In the data rows, the value 128 means zero.
Here are some points, one per row:
[165, 162, 148, 143, 10, 92, 98, 181, 136, 144, 115, 138, 107, 217, 99, 65, 108, 127, 183, 133, 208, 110, 71, 69, 152, 97, 152, 101, 54, 149, 154, 117]
[75, 67, 170, 110, 111, 114, 45, 196, 113, 147, 13, 94, 123, 144, 156, 95, 120, 216, 133, 110, 130, 132, 71, 118, 196, 179, 124, 136, 108, 92, 158, 79]
[70, 160, 114, 122, 147, 126, 145, 128, 147, 180, 105, 164, 185, 121, 95, 113, 132, 101, 179, 74, 137, 33, 143, 163, 122, 129, 141, 122, 133, 147, 197, 118]
[117, 144, 71, 168, 55, 115, 104, 173, 112, 152, 174, 118, 137, 37, 89, 174, 122, 173, 85, 125, 63, 182, 177, 164, 81, 116, 126, 114, 60, 146, 101, 161]
[109, 18, 16, 147, 206, 160, 148, 142, 55, 165, 148, 124, 140, 119, 179, 108, 115, 127, 67, 203, 71, 119, 144, 176, 88, 190, 85, 201, 120, 139, 78, 129]
[142, 25, 108, 143, 144, 63, 132, 169, 168, 84, 135, 126, 86, 24, 130, 159, 98, 149, 160, 162, 81, 150, 167, 107, 133, 157, 134, 115, 140, 44, 103, 115]
[68, 211, 141, 63, 162, 85, 137, 129, 212, 132, 138, 168, 130, 184, 134, 109, 118, 91, 132, 106, 106, 152, 117, 128, 139, 107, 158, 170, 80, 134, 101, 122]
[126, 172, 104, 127, 138, 135, 52, 143, 90, 141, 119, 132, 96, 129, 149, 181, 184, 118, 126, 80, 120, 153, 98, 183, 112, 140, 58, 103, 80, 164, 28, 88]
[115, 128, 119, 82, 127, 156, 156, 72, 144, 117, 137, 116, 187, 152, 102, 76, 67, 141, 47, 227, 120, 166, 83, 138, 88, 210, 131, 108, 115, 137, 146, 111]
[150, 161, 116, 69, 115, 98, 100, 99, 65, 58, 154, 148, 133, 169, 154, 50, 91, 203, 133, 114, 158, 138, 141, 99, 196, 136, 112, 118, 159, 104, 255, 137]
[143, 107, 159, 119, 127, 141, 97, 165, 172, 168, 154, 120, 121, 143, 130, 156, 200, 181, 110, 134, 81, 148, 135, 149, 139, 114, 75, 86, 79, 44, 67, 40]
[166, 186, 107, 99, 159, 136, 115, 115, 127, 134, 139, 124, 161, 105, 109, 107, 124, 121, 119, 115, 114, 156, 145, 126, 158, 78, 39, 78, 127, 78, 46, 67]
[97, 138, 124, 104, 118, 126, 84, 140, 177, 139, 129, 146, 162, 104, 205, 103, 151, 205, 185, 114, 91, 122, 147, 121, 112, 122, 141, 150, 205, 165, 155, 200]
[187, 139, 164, 104, 70, 185, 130, 82, 147, 159, 130, 129, 134, 78, 175, 168, 105, 62, 126, 172, 101, 146, 103, 181, 95, 122, 170, 133, 145, 160, 105, 64]
[127, 151, 138, 99, 173, 102, 124, 134, 80, 101, 62, 151, 183, 216, 192, 94, 48, 176, 200, 147, 184, 161, 129, 83, 194, 115, 195, 150, 61, 133, 134, 126]
[126, 113, 132, 104, 64, 104, 177, 157, 108, 104, 194, 31, 155, 78, 102, 71, 208, 97, 166, 148, 92, 90, 78, 154, 140, 147, 157, 136, 150, 145, 85, 104]
[144, 139, 143, 108, 90, 141, 221, 159, 125, 154, 107, 118, 64, 95, 204, 120, 78, 194, 96, 102, 116, 155, 111, 101, 181, 107, 145, 111, 99, 61, 205, 177]
[82, 172, 118, 79, 134, 91, 99, 141, 137, 108, 86, 120, 145, 123, 169, 117, 90, 172, 192, 89, 168, 133, 106, 88, 120, 126, 121, 31, 122, 192, 130, 157]
[150, 90, 87, 165, 162, 147, 184, 26, 137, 51, 118, 83, 113, 199, 105, 154, 114, 134, 140, 112, 113, 18, 196, 18, 109, 142, 97, 167, 156, 181, 107, 136]
[138, 100, 140, 163, 148, 153, 164, 135, 162, 147, 160, 126, 181, 127, 92, 152, 199, 84, 33, 71, 130, 129, 111, 90, 138, 152, 139, 59, 236, 114, 93, 174]
[114, 161, 125, 238, 153, 154, 99, 174, 125, 102, 123, 126, 255, 63, 151, 126, 127, 105, 142, 126, 80, 138, 107, 126, 85, 138, 144, 136, 57, 79, 67, 74]
[71, 109, 0, 226, 146, 165, 202, 72, 97, 101, 176, 127, 61, 186, 118, 153, 112, 118, 110, 66, 187, 62, 244, 99, 123, 192, 146, 116, 143, 59, 89, 145]
[27, 162, 187, 150, 212, 141, 91, 70, 115, 117, 122, 138, 111, 136, 124, 82, 112, 174, 147, 151, 205, 111, 96, 31, 166, 95, 126, 171, 64, 133, 144, 158]
[182, 131, 149, 173, 154, 141, 98, 129, 98, 187, 116, 39, 140, 76, 93, 148, 153, 159, 115, 136, 112, 119, 149, 158, 93, 91, 129, 188, 192, 112, 107, 60]
[169, 131, 169, 109, 77, 138, 80, 156, 129, 62, 107, 182, 120, 134, 200, 125, 178, 96, 81, 102, 78, 140, 51, 130, 71, 168, 131, 135, 102, 113, 100, 123]
[87, 147, 130, 107, 75, 1, 157, 94, 40, 141, 88, 80, 52, 164, 131, 111, 116, 90, 138, 96, 121, 160, 148, 162, 83, 84, 162, 99, 104, 171, 138, 186]
[164, 163, 140, 74, 173, 202, 99, 145, 141, 150, 171, 161, 154, 113, 147, 140, 133, 144, 112, 108, 75, 125, 69, 123, 97, 103, 219, 84, 128, 127, 79, 185]
[138, 122, 107, 177, 160, 75, 142, 161, 195, 67, 163, 194, 131, 86, 85, 45, 114, 123, 110, 131, 121, 211, 73, 151, 153, 139, 98, 178, 157, 123, 117, 90]
[116, 98, 173, 165, 151, 118, 154, 135, 159, 157, 146, 191, 78, 99, 102, 194, 111, 89, 62, 191, 47, 85, 120, 198, 144, 84, 100, 139, 107, 99, 157, 122]
[141, 160, 134, 95, 106, 112, 122, 167, 99, 122, 121, 158, 107, 157, 135, 35, 92, 115, 128, 62, 242, 126, 128, 127, 108, 76, 124, 144, 85, 164, 226, 113]
[128, 133, 106, 71, 122, 118, 107, 114, 128, 177, 128, 116, 30, 124, 149, 73, 183, 96, 80, 155, 159, 36, 124, 165, 144, 131, 198, 154, 60, 101, 144, 68]
[136, 135, 99, 209, 146, 144, 176, 144, 104, 57, 135, 70, 95, 204, 138, 162, 118, 80, 160, 155, 108, 98, 169, 28, 131, 130, 112, 84, 176, 185, 116, 150]
[138, 153, 128, 155, 90, 109, 147, 164, 78, 138, 158, 207, 176, 76, 119, 60, 132, 179, 149, 75, 173, 87, 97, 144, 162, 138, 146, 89, 184, 200, 139, 86]
[165, 119, 150, 142, 110, 107, 122, 155, 118, 190, 168, 130, 173, 122, 131, 105, 127, 134, 63, 165, 32, 133, 113, 105, 149, 109, 66, 121, 183, 164, 45, 171]
[134, 109, 199, 201, 157, 123, 180, 112, 166, 153, 155, 98, 60, 240, 150, 131, 94, 103, 170, 85, 116, 133, 191, 106, 132, 116, 105, 147, 123, 103, 133, 166]
[131, 79, 65, 84, 110, 111, 124, 169, 177, 115, 107, 157, 155, 154, 94, 180, 166, 156, 112, 124, 52, 141, 120, 150, 97, 122, 142, 165, 214, 103, 102, 44]
[113, 129, 108, 125, 127, 196, 157, 93, 58, 150, 104, 132, 135, 81, 146, 187, 119, 134, 115, 167, 75, 127, 0, 119, 110, 40, 123, 137, 134, 55, 165, 138]
[230, 91, 153, 39, 149, 192, 123, 233, 129, 107, 147, 146, 140, 99, 77, 133, 136, 88, 85, 140, 94, 127, 166, 199, 141, 129, 70, 137, 111, 166, 158, 116]
[154, 162, 47, 76, 105, 136, 138, 175, 175, 162, 171, 104, 160, 135, 105, 139, 164, 134, 178, 116, 110, 103, 73, 171, 72, 133, 108, 168, 156, 48, 139, 127]
[142, 144, 140, 71, 92, 79, 173, 105, 170, 125, 142, 162, 65, 69, 103, 97, 98, 151, 116, 141, 181, 156, 186, 61, 96, 106, 43, 120, 115, 161, 133, 93]
[131, 101, 126, 152, 150, 103, 66, 102, 121, 95, 125, 132, 127, 85, 135, 186, 173, 130, 127, 170, 64, 128, 97, 78, 61, 134, 80, 170, 173, 191, 95, 100]
[143, 116, 93, 106, 142, 173, 83, 211, 88, 171, 133, 108, 136, 106, 99, 114, 107, 99, 127, 159, 176, 169, 77, 157, 126, 115, 58, 78, 128, 180, 104, 191]
[152, 165, 189, 185, 127, 217, 179, 141, 80, 47, 152, 92, 140, 113, 93, 161, 107, 77, 141, 67, 128, 107, 81, 131, 166, 119, 116, 135, 105, 153, 144, 100]
[119, 142, 135, 60, 33, 72, 6, 65, 114, 152, 157, 151, 141, 112, 160, 54, 66, 100, 122, 108, 95, 89, 129, 127, 181, 68, 156, 120, 167, 97, 170, 134]
[150, 129, 136, 71, 122, 146, 111, 153, 166, 154, 167, 71, 115, 80, 166, 156, 132, 41, 124, 189, 153, 135, 137, 118, 188, 173, 87, 150, 167, 108, 161, 108]
[173, 109, 174, 182, 193, 102, 141, 135, 105, 140, 189, 133, 138, 92, 130, 143, 142, 149, 137, 88, 98, 109, 121, 167, 48, 109, 164, 80, 121, 112, 125, 100]
[71, 92, 120, 156, 134, 221, 132, 138, 145, 153, 28, 148, 83, 104, 130, 9, 126, 159, 149, 55, 211, 189, 92, 178, 83, 38, 106, 123, 158, 165, 168, 96]
[59, 92, 195, 70, 129, 111, 108, 152, 87, 148, 211, 138, 174, 38, 140, 186, 173, 96, 71, 89, 142, 205, 181, 67, 97, 98, 113, 200, 144, 76, 124, 98]
[130, 152, 93, 179, 95, 148, 115, 147, 122, 134, 174, 112, 31, 82, 85, 151, 100, 160, 42, 137, 79, 129, 161, 96, 125, 203, 149, 202, 138, 140, 42, 55]
[111, 107, 125, 150, 118, 118, 199, 67, 81, 45, 114, 118, 93, 255, 181, 143, 123, 65, 213, 139, 101, 132, 150, 92, 137, 136, 123, 119, 135, 120, 148, 165]
[167, 145, 116, 168, 215, 119, 198, 105, 153, 130, 113, 110, 37, 154, 190, 194, 133, 78, 150, 109, 152, 153, 217, 155, 192, 160, 165, 141, 174, 162, 131, 146]
[130, 143, 147, 74, 147, 90, 92, 61, 83, 195, 83, 195, 127, 152, 75, 131, 110, 130, 199, 90, 139, 118, 115, 108, 135, 174, 170, 128, 150, 116, 111, 255]
[222, 175, 147, 136, 218, 91, 78, 164, 164, 123, 204, 150, 164, 131, 156, 159, 99, 134, 77, 149, 135, 119, 113, 147, 80, 156, 108, 176, 213, 58, 134, 112]
[77, 119, 153, 50, 133, 72, 84, 135, 88, 157, 95, 104, 177, 196, 103, 52, 117, 132, 207, 89, 144, 165, 115, 125, 113, 156, 172, 94, 100, 91, 181, 116]
[74, 49, 135, 139, 99, 104, 187, 109, 125, 107, 50, 154, 151, 251, 134, 149, 105, 134, 119, 84, 141, 73, 230, 152, 166, 83, 170, 151, 59, 170, 133, 200]
[97, 125, 153, 126, 40, 154, 115, 150, 135, 110, 180, 184, 163, 103, 147, 117, 201, 86, 144, 237, 198, 118, 129, 140, 90, 130, 153, 108, 121, 172, 111, 130]
[204, 102, 141, 144, 88, 118, 83, 96, 106, 223, 123, 181, 168, 132, 66, 179, 162, 139, 148, 132, 129, 155, 124, 80, 138, 137, 111, 17, 119, 113, 141, 163]
[118, 103, 118, 164, 189, 155, 94, 139, 192, 120, 149, 96, 143, 110, 109, 172, 156, 120, 126, 138, 37, 129, 161, 194, 97, 115, 68, 60, 142, 102, 89, 101]
[116, 123, 147, 134, 125, 103, 147, 195, 172, 118, 187, 59, 139, 103, 94, 207, 72, 160, 119, 224, 213, 149, 86, 189, 51, 138, 137, 133, 177, 81, 125, 126]
[138, 125, 86, 215, 125, 113, 163, 47, 118, 91, 125, 81, 124, 199, 153, 216, 145, 55, 200, 110, 101, 76, 178, 127, 159, 146, 109, 119, 146, 145, 209, 137]
[170, 107, 113, 145, 132, 86, 176, 69, 110, 124, 103, 137, 199, 156, 143, 131, 145, 179, 100, 126, 175, 222, 186, 121, 167, 131, 206, 137, 89, 138, 115, 79]
There is one direction along which these points spread out most. Take the direction at right angles to it along which they spread out most. Then take the direction at right angles to both along which they spread out most. Go by this last direction. Where along it does each point below lie, from 0 to 99? 50 is the average, and the first point above lies past it. One standard deviation of the points above along it is 16.
[161, 207, 176, 121, 148, 90, 110, 117, 200, 92, 46, 74, 173, 82, 167, 96, 188, 168, 77, 166, 175, 74, 118, 149, 87, 129, 78, 130, 102, 141, 150, 168] 50
[120, 121, 162, 149, 175, 161, 99, 85, 102, 131, 170, 74, 114, 112, 56, 130, 146, 109, 136, 103, 99, 152, 114, 117, 146, 129, 167, 129, 102, 155, 187, 175] 61
[181, 162, 73, 154, 132, 120, 116, 88, 130, 82, 118, 154, 80, 119, 115, 66, 235, 96, 99, 173, 106, 139, 208, 191, 88, 114, 128, 216, 142, 91, 56, 185] 40
[141, 177, 147, 80, 94, 217, 153, 169, 127, 159, 76, 88, 162, 102, 127, 125, 0, 135, 208, 107, 76, 136, 152, 120, 92, 174, 173, 146, 140, 124, 94, 137] 57
[97, 109, 134, 98, 109, 176, 174, 128, 97, 162, 156, 133, 139, 33, 162, 81, 177, 127, 99, 130, 149, 63, 99, 124, 133, 144, 97, 132, 106, 61, 62, 145] 45
[85, 139, 193, 152, 80, 121, 106, 46, 133, 160, 50, 177, 95, 122, 127, 62, 128, 149, 154, 134, 180, 163, 91, 173, 139, 235, 99, 64, 184, 146, 127, 141] 57
[44, 156, 118, 133, 148, 117, 167, 78, 80, 81, 92, 176, 110, 211, 168, 166, 121, 188, 151, 149, 159, 103, 156, 205, 197, 109, 131, 125, 155, 160, 123, 132] 46
[160, 72, 142, 165, 160, 133, 110, 111, 117, 0, 110, 69, 93, 154, 112, 168, 91, 83, 126, 148, 165, 69, 174, 122, 220, 79, 155, 97, 181, 105, 73, 158] 51
[118, 132, 182, 54, 102, 98, 160, 158, 119, 160, 37, 142, 157, 144, 74, 106, 88, 87, 85, 126, 188, 106, 136, 81, 108, 97, 123, 152, 105, 129, 162, 173] 46
[65, 140, 200, 149, 133, 148, 138, 167, 96, 120, 82, 159, 97, 166, 140, 98, 164, 154, 130, 156, 127, 178, 148, 104, 90, 145, 185, 77, 69, 173, 214, 94] 44
[147, 79, 46, 108, 161, 146, 121, 158, 181, 156, 113, 147, 125, 106, 103, 138, 153, 133, 135, 103, 165, 119, 64, 58, 121, 135, 136, 90, 78, 155, 164, 136] 54
[48, 131, 1, 198, 115, 139, 113, 48, 190, 75, 105, 97, 88, 175, 130, 244, 95, 74, 120, 70, 175, 173, 190, 117, 223, 83, 198, 114, 117, 168, 139, 161] 48
[147, 170, 129, 136, 124, 111, 133, 153, 149, 185, 101, 185, 106, 105, 87, 129, 137, 156, 127, 209, 149, 118, 93, 124, 194, 155, 135, 184, 105, 172, 183, 108] 34
[158, 63, 153, 91, 92, 175, 144, 61, 209, 140, 211, 76, 146, 126, 77, 179, 131, 176, 124, 100, 125, 123, 90, 159, 113, 146, 75, 199, 67, 134, 148, 130] 43
